In the rows, zero is written as 128.
The rows of T fall into a few groups, which share some directions, and each row is roughly a mix of its group's hidden directions.
T (111 x 22):
[[105 140 117 145  93 159 109 140 122 164 162  92 123 124 174 143  88 116
  168  91 113 138]
 [ 82 145  82 148 130 136 136 145 128 140 129 111 139 112 169 106 148  76
   95 108 111 169]
 [130  97 130 152 129 185  68 130 140 160 147 114 119 116 149 165 102 115
  142  90 117 144]
 [132 133 145 116  95 162  99 156 128 166 173  98 113 129 164 143 100 108
  177 101 131 133]
 [150  79 115 110 140 186 103 111 156 157 175 139 134 106 149 136 137 106
  104 112 142 154]
 [130 181 159  82 133  70 160 159 109  95 132 132 117 155 127 113 145 110
  136 145 119 125]
 [ 59 135 113 171 146 139 125 106  76 144 121 159 129 116 121 145 166 120
  104 128 117 149]
 [110 151 167 101 131  55 135 144 104 126  88 120 142 174 121 116 111 114
  139 157 131 127]
 [163 107 154 123 101 152 105 123 145 150 148 106 128 135 133 148  69 162
  174 109 130  88]
 [ 73 156 105 155 145 139 131  99  76 148 136 168 124 128 142 137 154 112
   99 124 104 162]
 [127 133  95 184 117 174 145  92 103 137 124 166 118 106 105 137 135 168
  105 121 105  98]
 [140 185  93 114 128 130 156 144 121 120 143 151 106 131 157 100 155  84
   92 125  98 166]
 [137 116 150 144  98 112 104 147 144 131  97  79 132 142 121 141  70 153
  183 122 134 100]
 [189 123 153  80 118 106 135 166 177  96 137  94 128 136 129 114 107 122
  144 128 134 105]
 [139 106 110 121 174 134 133  89 132 120 117 181 137 123 110 118 168 124
   62 149 131 148]
 [172 145 174  81 108  86 141 171 138 105 127 105 122 157 118 120 106 116
  153 140 127 103]
 [184 107 154 100 107 105 124 160 173 106 113  86 132 140 115 123  91 135
  158 134 143 105]
 [183 161 117 131 122 138 140 117 146  75 149 141  93 121 120 147 111 177
  148 110  96 106]
 [123 136 148 147 108 158  83 145 119 149 152 103 110 133 151 168  85 128
  176  89 103 124]
 [120 161 100 128 140 110 156 159 128  99 106 138 116 119 125  97 182  83
   85 142 119 163]
 [165  90 115 142 127 171  91 122 156 140 107 141 100 107 101 131 152 145
  145 151 179 156]
 [185 150  96 128  97 155 122 139 171 109 147 107  92 117 151 126  99 147
  168 109 123 143]
 [ 88 162  98 149 128 122 143 170 118 128 107 115 127 118 147  99 164  71
   96 121 110 157]
 [109 125 103 148 171 155 120 108 115 136 123 172 130 115 130 127 170 101
   62 121 105 154]
 [123  68  93 166 132 183 102 107 157 158 123 119 149  97 134 132 124 127
  101 110 137 136]
 [194 160 120 121 103 129 125 143 160  87 136 114  89 133 132 140  93 151
  168 116 108 131]
 [113  94 121 184 117 167  76 142 143 158  95  93 130 113 130 147  99 127
  146 103 127 125]
 [122  83 108 148 138 181 127 128 153 110 167 122 129  70 116 144 172 135
  114 104 141 120]
 [105 144  84 135 155 126 146 125 128 106 126 149 126 111 139 111 180  92
   76 131 116 179]
 [177 122 173 102 117  96 121 160 154 107 100 102 126 150 103 123  98 144
  158 142 139  89]
 [140 159 121 150  99 147 171 107  73 135 138 178 111 131  99 133 137 145
  104 138  96  98]
 [128  78 131 147 143 128 117 115 130 129  78 147 134 116  73 127 165 138
  109 169 173 135]
 [ 70 158 145 114 156 112 143 126  94 124 175 132 147 132 162 138 137 111
  110  95  86 111]
 [137 114  84 163 119 195 135 125 138 123 159 142 106  77 121 136 169 130
  109 111 127 139]
 [141  85  82 162 130 189 114 105 163 123 147 127 125  82 128 142 139 145
  115 107 135 143]
 [151 140 133  93 128  92 184 108 120  99 131 159 130 134  96 103 156 158
  119 169 153 106]
 [184  98 124 128 121 142  96 127 160 138  82 137 105 132  98 119 130 138
  143 166 176 157]
 [167 160 112 118 135 134 125 136 164  62 163 121  89 110 140 146 131 154
  159 102 109 140]
 [183 152  85 140  99 155 124 134 172 102 137 112  91 114 146 127 103 151
  161 110 120 146]
 [132 107  92 175 113 193 123  94 135 164 133 141 127 100 128 127 116 170
  125 110 131 100]
 [129 161 133  96 152  83 167 127 113  84 125 163 118 136 107 111 178 123
  105 161 132 141]
 [ 81  89 145 115 137 111 139 122 106 174 112 130 174 133 120 103 151  99
   96 157 166 124]
 [175 105 122 131 134 138  91 131 159 117  84 140  96 125  96 128 147 134
  142 162 171 171]
 [107 139  95 122 153 151 144 110 114 142 159 163 134 116 155 114 167  91
   69 119 110 160]
 [183 163 125 109 120 141 112 139 161  99 160 119  89 133 155 141  98 147
  170 102 108 135]
 [170 162  91 135 104 133 135 146 167  75 143 103  92 114 144 134 111 142
  159 106 108 148]
 [145 125 110 100 118 114 114 149 184 134 129  76 140 134 176 101  92 110
  154 117 147 155]
 [127 125 160  67 157 123  99 145 156 128 182 107 129 130 170 131 132 111
  160 108 148 142]
 [ 93  88 143 143 130 145 127 107  91 193 107 152 158 131 106 118 143 120
   97 152 155 108]
 [181 109 147 116 125 146 106  92 147 138 136 142 121 141 119 144  81 187
  160 127 138  94]
 [132 105 184 124 113 108 114 143 123 135 107 103 137 143  95 141 100 159
  174 139 152  73]
 [183  96 115 144 115 169  92 121 162 142 101 135  99 116 104 129 126 154
  152 146 170 144]
 [122  69  95 167 144 174  92 110 160 150 112 118 149 101 133 136 122 120
   96 109 132 145]
 [ 59 137 117 146 146 109 144 153 101 120 113 123 141 112 126 115 183  85
   96 133 127 150]
 [ 75 145 113 136 139  96 144 161 112 113 111 112 140 123 137 114 166  69
   95 131 116 166]
 [121 162 152 120  99  71 152 163 122 112 101  87 134 152 125 112  97 137
  167 136 126  94]
 [188 128 155  90 102 116 131 172 166 108 139  89 123 139 132 122  93 120
  155 120 126 102]
 [126 117  94 113 165 125 154  92 134 120 130 169 146 121 130 104 167 113
   60 145 130 156]
 [176 133 101 141 110 168 106 127 174 118 145 108 101 112 149 135  93 164
  168  99 124 125]
 [144  96 100 167 133 187 123 126 149 109 135 139 109  76  97 141 172 148
  113 118 138 121]
 [124 126 113 116 166 152 142 115 119 124 153 175 129 112 128 119 186  99
   63 129 117 146]
 [115 148 120 118 173 123 139 117 108 130 122 176 135 137 133 111 167  93
   57 132 100 144]
 [166  94 127 137 124 127 107 129 144 132  67 141 113 132  82 120 143 130
  128 175 173 156]
 [132  65 106 157 142 179  87 109 163 148 129 116 146 103 136 147 114 123
  104 102 127 140]
 [172 120 163  80 135 118  87 155 168 114 140 105 107 141 138 137 115 121
  176 130 155 150]
 [124 148 182 112 133  84 111 120  97 146 100 136 134 178 120 136  85 149
  157 142 121  98]
 [ 92 109 154 153 140 123 127 112  74 160  90 164 146 142  87 137 147 121
   92 154 127 110]
 [ 77 156 116 116 127 123 163 129 110 137 182 111 155 122 178 116 124 108
  114  93  98 113]
 [ 98 108 131 129 104 115 143 128 107 195 100 113 173 150 138  94 102  97
  104 146 142 115]
 [112 111  90 173  80 164 128 106 130 163 129 104 129 106 136 129 101 165
  169 123 154 125]
 [ 69 163 106 147 133 109 143 153  99 138 106 124 134 128 147 105 160  77
   99 129 113 160]
 [172 105 166 118 133 120 110 112 143 120 104 137 123 142  89 139 104 184
  158 147 149  84]
 [131 125 151 107  97 113 120 188 154 129 135  62 132 128 146 120 107 100
  172 117 144 120]
 [158 158 165  77 126  80 152 140 120  87 139 140 106 149 105 127 143 144
  159 159 146 123]
 [173 148 103 121  79 137 191 134 125  91 160 138 102 108 102 120 148 146
  134 143 131 117]
 [144 164  72 158 126 171 136 124 125 128 128 163  95 111 141 115 155 111
   92 118  99 164]
 [146 108  96 169 117 198 112  93 137 168 130 150 117 104 125 127 120 169
  129 117 138 110]
 [181 154 109 105 118 144 122 145 170  89 164 118  84 114 148 131 130 137
  167 114 132 157]
 [ 72 114 154 135 118 104 143 140  75 170 106 126 164 145 115 122 135  86
   99 147 129 119]
 [173  96 142 131 127 169 106  96 144 130 152 144 116 117 109 158 104 185
  153 117 135  92]
 [145  90  92 162 127 190 121  97 150 131 140 144 117  85 109 138 149 168
  125 122 151 123]
 [ 83 155 124 165 129 134 154 114  65 132 132 164 129 126 113 144 149 123
   91 121  84 112]
 [197 145 108 128  97 158 123 133 165 106 146 120  88 119 133 135 101 161
  169 115 124 127]
 [187 117 161 104 105 104 126 157 160 108 104 101 122 145 102 124  96 144
  161 145 144  97]
 [153 106 172 125 105 145 109 124 124 146 142 118 124 134 108 154  89 172
  177 122 139  73]
 [127  96  90 157 151 168 122  77 128 152 114 173 135 111 117 123 151 141
   81 139 139 146]
 [118 123 108 150 165 163 117  96 107 157 114 185 129 124 123 122 161 115
   66 131 113 142]
 [168 113 177 106  98 113 126 143 133 128 125 109 124 145 100 138  93 159
  177 142 149  81]
 [104 164  88 129 139 125 149 136 117 120 137 143 122 124 157 110 162  77
   84 123 102 180]
 [153 108 165 133 121 114  86 144 149 106 108  93 118 140 110 165  84 154
  181 120 130 113]
 [148  81 101 105 134 174 127 102 159 136 187 136 136  97 146 132 147 118
  108 118 151 157]
 [140  95  93 172 112 199 117 130 152 131 147 119 115  77 119 142 144 140
  127 103 133 121]
 [170 127 181  98 117 162 101 133 113 173 159 149 111 150 128 142 102 133
  152 122 126  91]
 [157 132  97 178  87 164 148 109 102 149  95 164 106 123  88 125 128 149
  112 151 123 119]
 [115 106 104 165  93 133 128 111 143 151 112  85 157 127 143 128  63 160
  152 110 124 101]
 [133  83  92 127 154 170 126  99 152 128 156 150 139  94 132 128 165 114
   79 123 141 161]
 [122 124 132 133  91 159  99 159 138 154 161  81 114 117 160 145 101 113
  183  99 136 139]
 [152 100 158  83 171 112  78 133 181 116 127 110 130 136 142 129 122 135
  157 129 164 143]
 [120 105  94 134 166 159 129  95 134 130 144 166 140 106 135 126 166 108
   62 121 118 157]
 [170 177  84 120 118 141 147 130 153  83 160 137  86 114 150 122 138 139
  140 115 110 159]
 [ 85 153 102 132 142 105 143 150 115 114 122 123 135 125 149 115 160  68
   87 125 105 177]
 [118  78  97 173 138 189  96 106 146 151 130 127 140  95 133 147 126 128
  101 100 121 136]
 [132 149 147 125  84  93 148 142 124 119 122  90 129 145 125 128  81 162
  187 131 132  89]
 [133 166 169 139 113 105 110 137  96 125 103 129 101 160 110 152  93 161
  181 131 111 100]
 [140 107  96 110 160 114 153  82 145  96 129 165 139 117 114 116 165 138
   82 156 147 161]
 [ 82 116 153 130 143  91 146 125  81 145  95 147 159 146  99 122 151 101
   85 158 129 122]
 [ 71 101 147 146 122 118 136 127  81 180 100 131 167 139 112 121 135  98
   96 146 136 113]
 [125 139 127 122 168  89 149 125 123  85  91 161 128 131  94 113 178 123
   83 158 127 137]
 [178 108 155 120 115 139 109 112 149 139 120 126 122 141 111 137  82 183
  169 132 146  83]
 [ 58 144 105 154 139 111 134 151 108 135 104 112 144 121 146 111 159  79
   98 124 118 159]
 [118 133 196 124 116  96 119 151  89 131 111 121 127 156  94 153 109 139
  164 140 126  83]]
One row of each group comes first, with its name. Which group is each row after those in?
[185 153 106 129  91 142 135 142 163  94 148 103  97 121 139 134  93 153
 168 108 112 124]  (56)
[161  94 113 161 107 197 111 118 147 131 154 127 110  92 113 156 122 160
 143 105 130 109]  (77)
[138 101  99 108 156 162 133  96 141 133 165 165 132 106 137 122 171 109
  79 131 141 168]  (68)

[182 110 120 145 118 138 107 126 145 119  73 149  96 130  81 129 138 143
 135 167 159 156]  (56)
[ 59 145 134 120 153 115 148 124 100 129 173 122 159 123 164 132 138 111
 107  94  95 110]  (56)
[152 144 169  68 152  93 103 152 156  98 155 107 119 150 153 138 111 118
 163 116 126 138]  (56)
[204 122 137 102 100 135 121 152 176 113 137  98 116 136 134 127  81 132
 154 117 123 113]  (77)
[142 173 174  84 126  73 151 159 111  90 137 126 114 156 118 128 129 127
 153 140 117 107]  (68)
[101 129 150 101 145  52 146 146 134  96 104  93 167 153 133 117 114 105
 114 135 118 124]  (56)
[171  93 147 136 117 154 103 103 147 137 125 129 122 127 105 151  90 185
 164 127 145  89]  (77)
